0: [7 5 3 5 4 7 3 4 5 4 4 6 4 6 4 6 4 5 5 5 3 4 5 5 5 5 3 5 5 3 3 3]
1: [4 5 7 5 4 4 3 8 6 6 7 2 6 3 6 2 6 3 5 5 3 4 6 6 6 6 2 5 6 8 7 8]
2: [3 5 5 7 6 3 4 3 4 5 4 6 3 6 3 7 3 5 5 5 4 4 5 5 5 5 3 5 6 3 3 2]
3: [5 8 7 5 4 6 1 5 5 4 4 4 4 4 6 4 6 4 6 5 2 4 6 6 6 6 3 5 6 3 5 6]
4: [4 2 3 4 5 2 8 7 7 4 5 3 6 2 6 2 6 4 5 5 2 4 3 5 2 7 8 5 5 5 7 5]
5: [5 2 4 4 5 3 7 5 6 4 4 3 6 2 6 3 5 4 6 5 2 4 5 6 6 6 3 5 4 5 5 5]
6: [2 3 5 5 5 4 3 3 4 3 4 3 5 2 6 2 5 6 4 4 8 6 4 3 1 1 7 3 0 3 4 3]
7: [5 7 5 4 4 7 1 3 3 4 5 4 5 5 6 5 6 6 2 3 8 5 3 2 0 1 9 2 5 3 4 4]
8: [4 1 3 4 5 3 9 6 7 5 6 3 6 2 7 2 5 3 6 6 2 4 3 6 4 7 7 5 5 8 5 6]
9: [2 3 3 4 4 2 9 2 6 5 2 7 2 7 2 6 3 7 7 6 2 3 5 6 7 7 2 5 6 3 4 2]
10: [6 5 4 5 5 5 4 4 5 5 5 6 3 7 3 6 3 3 6 6 4 4 4 5 5 6 4 4 5 3 4 3]
11: [4 3 3 4 5 2 6 3 5 5 1 7 3 5 4 5 4 6 3 3 7 5 3 3 2 2 7 3 2 4 2 2]
12: [6 2 4 3 5 4 8 8 7 6 3 3 5 3 6 1 6 4 3 3 7 5 4 3 2 3 8 3 5 7 5 6]
13: [5 3 4 5 6 3 5 8 6 5 4 2 5 3 7 2 6 5 4 3 6 6 3 3 4 5 4 4 5 6 4 6]
14: [6 6 4 4 4 7 3 7 5 6 7 5 3 6 3 7 2 3 4 3 8 6 3 2 0 0 8 3 1 4 3 3]
15: [6 5 4 5 5 5 3 6 4 7 6 6 3 5 2 5 3 2 4 3 7 5 2 3 1 1 8 3 6 2 5 3]
16: [1 5 7 5 4 3 2 0 4 4 4 7 2 6 3 6 3 7 4 2 9 5 3 2 1 1 6 4 6 4 3 3]
17: [6 5 4 5 5 5 4 3 4 5 4 7 4 6 4 6 4 5 5 5 4 5 5 5 5 5 3 5 7 4 4 3]
18: [3 1 3 4 3 2 9 7 6 3 5 0 8 3 6 3 6 4 6 5 3 5 5 6 7 7 4 6 6 4 5 6]
19: [3 0 2 4 4 2 9 6 7 0 5 0 7 3 6 3 6 5 3 3 8 4 3 3 2 1 6 3 1 4 2 4]
20: [3 6 7 4 3 4 2 4 3 4 4 5 5 5 4 6 4 5 4 4 6 5 5 4 5 5 4 5 2 7 4 5]
21: [4 3 3 5 5 3 6 7 5 4 5 2 6 3 5 3 6 2 5 5 3 4 5 6 7 7 2 6 4 8 6 7]
22: [3 5 4 6 5 4 3 2 3 5 5 7 3 6 3 6 3 6 5 4 5 4 5 5 4 5 5 5 6 3 3 2]
23: [3 4 3 5 6 3 6 2 5 3 5 2 6 3 7 3 7 5 3 3 7 4 4 4 3 3 5 4 2 8 5 4]
24: [2 4 4 5 5 3 6 3 3 5 5 7 2 7 3 6 3 6 7 6 2 4 6 5 8 8 1 6 6 4 4 1]
25: [3 3 3 5 5 3 6 7 5 4 5 1 7 2 5 2 6 2 5 6 3 3 5 7 8 8 2 6 4 9 7 7]
26: [4 4 4 5 5 4 5 2 3 6 4 7 2 7 3 7 3 7 4 3 7 5 4 3 3 2 5 3 1 4 1 2]
27: [3 2 3 4 5 2 9 7 7 4 5 3 6 2 6 2 6 4 6 6 1 4 3 5 3 7 7 6 5 5 7 5]

[5 7 4 4 5 8 3 4 4 2 6 4 5 4 6 3 5 6 3 2 8 6 4 2 1 1 9 2 6 4 4 6] 7 6 15
[6 1 4 3 5 3 9 8 7 6 3 2 5 2 6 1 6 4 3 2 8 5 3 2 1 2 8 3 5 7 4 6] 12 13 19
[7 5 4 4 5 3 8 8 7 1 2 3 5 3 7 3 7 4 6 6 3 4 5 5 6 6 4 5 7 3 5 6] 5 18 27
[8 7 4 4 3 9 2 4 1 8 6 7 2 7 3 7 2 4 3 3 8 4 4 2 2 3 6 5 1 4 2 5] 14 26 15
[6 8 4 4 3 8 2 5 5 8 3 7 3 6 3 7 3 5 3 3 8 5 2 2 1 1 8 4 1 3 1 5] 14 15 7
[7 5 4 4 5 3 7 8 7 2 3 4 5 4 6 4 6 4 6 6 3 4 5 5 5 5 5 5 6 3 5 6] 5 4 27
[4 5 6 5 5 4 2 6 4 7 5 3 4 3 4 1 5 3 6 6 3 4 6 5 9 7 2 5 5 9 8 8] 1 21 25
[3 4 4 5 5 3 6 2 3 6 4 7 2 7 3 7 3 7 4 3 7 5 5 3 3 3 5 3 1 4 1 2] 26 11 22
[3 6 7 4 3 4 2 4 3 4 4 5 5 5 4 6 3 6 4 4 6 5 5 4 5 4 4 5 1 8 4 5] 20 22 17
[3 7 8 5 4 5 2 5 5 4 5 5 4 4 8 5 6 3 5 6 3 4 5 5 7 6 3 6 5 3 7 6] 3 1 20
[5 6 6 4 4 7 2 3 4 2 6 4 5 3 6 3 7 5 4 3 8 5 3 4 2 4 5 3 5 3 4 5] 7 6 20
[4 6 6 4 4 4 3 5 4 5 5 4 4 3 6 3 7 2 5 7 3 4 5 6 6 7 3 6 5 4 7 5] 3 1 5
[5 6 5 5 4 8 3 3 3 4 6 4 5 3 6 2 7 5 5 4 4 5 5 6 5 5 4 5 5 4 4 7] 3 0 17
[4 7 7 4 4 5 2 5 3 5 5 4 4 3 6 3 7 2 5 7 3 5 6 6 7 7 2 7 6 4 7 6] 3 1 21
[3 4 3 5 6 3 5 2 5 3 5 2 6 3 7 3 6 5 3 3 8 5 3 3 3 3 5 4 1 9 5 4] 23 6 13
[3 6 8 3 4 3 2 6 4 4 5 5 5 5 8 5 7 4 5 6 3 4 5 6 6 6 3 6 5 3 7 6] 3 1 20
[4 7 5 5 4 6 2 4 3 4 6 4 5 2 6 3 6 4 3 3 7 5 4 3 2 2 7 3 6 4 5 5] 7 6 15
[4 3 3 5 4 3 5 5 5 6 1 6 2 6 3 5 3 4 3 4 7 5 3 5 3 4 6 3 2 4 3 3] 11 26 10
[5 4 3 4 5 3 5 4 5 5 2 6 4 5 3 4 3 5 3 4 7 4 3 3 1 2 8 4 1 4 3 2] 11 26 6
[5 2 3 4 5 3 8 5 7 3 4 2 6 2 7 3 6 3 5 5 2 4 5 6 6 6 3 5 4 4 5 6] 5 18 21
[4 3 4 5 5 3 9 5 7 2 4 4 5 2 6 3 7 3 5 6 2 5 6 5 5 6 3 4 5 4 5 5] 5 27 18
[4 7 5 5 4 5 3 4 3 4 6 5 5 3 6 3 5 4 3 3 8 5 3 3 1 2 8 3 6 4 5 4] 7 15 6
[4 6 6 4 4 4 3 5 4 5 5 4 4 3 6 3 7 2 5 7 3 4 6 6 7 7 2 6 5 4 7 6] 3 1 21
[4 5 7 5 3 4 2 7 6 6 7 3 5 3 6 2 6 3 5 5 3 4 6 5 6 6 2 5 6 9 8 8] 1 21 25
[4 3 3 4 5 3 6 3 5 5 1 7 3 5 3 5 4 6 3 3 7 5 3 3 1 2 8 3 1 4 2 2] 11 26 6
[7 7 4 4 4 9 2 5 2 7 5 7 4 6 2 7 4 4 4 3 8 6 3 3 0 1 9 3 2 3 2 5] 14 15 7
[4 7 5 5 4 6 2 4 3 3 6 4 5 2 7 3 6 4 3 2 8 5 3 3 2 2 7 3 7 4 5 5] 7 6 15
[4 4 4 5 5 3 5 3 3 6 4 6 2 7 3 7 3 6 4 3 7 5 5 3 3 3 5 4 1 4 1 2] 26 11 22
[6 7 5 4 4 9 3 3 5 1 6 3 6 3 6 3 7 5 1 3 8 4 4 3 1 2 8 3 6 3 4 6] 7 6 23
[4 4 4 5 6 3 6 4 6 3 6 3 6 3 6 3 7 4 4 2 7 5 6 5 6 2 3 3 2 5 4 5] 23 13 5
[6 4 3 4 5 3 7 6 7 1 4 3 6 3 6 3 6 4 6 5 2 5 4 5 6 6 3 4 6 2 7 5] 5 18 27
[7 5 3 5 4 7 3 5 5 5 4 6 4 6 4 6 4 5 6 5 3 4 5 5 5 5 3 5 5 3 4 3] 0 17 10
[5 5 4 5 6 5 2 7 5 6 6 6 3 6 3 6 3 1 2 3 8 5 4 2 0 1 9 3 0 4 3 3] 14 15 7
[6 4 4 5 5 5 5 8 4 5 7 5 4 5 3 6 2 2 6 5 3 4 5 5 5 5 3 5 6 3 4 3] 10 0 17
[6 5 4 4 5 7 3 4 4 4 6 5 5 4 6 4 6 3 5 6 2 4 5 6 7 7 2 6 5 3 6 6] 3 0 17
[2 2 3 4 3 2 9 7 5 3 5 1 8 3 6 3 7 3 5 5 2 6 4 5 6 7 3 5 5 4 6 7] 18 5 21
[4 4 4 5 5 3 5 5 5 5 4 6 4 6 2 6 2 3 3 3 7 4 3 3 3 2 7 4 6 3 3 3] 15 11 22
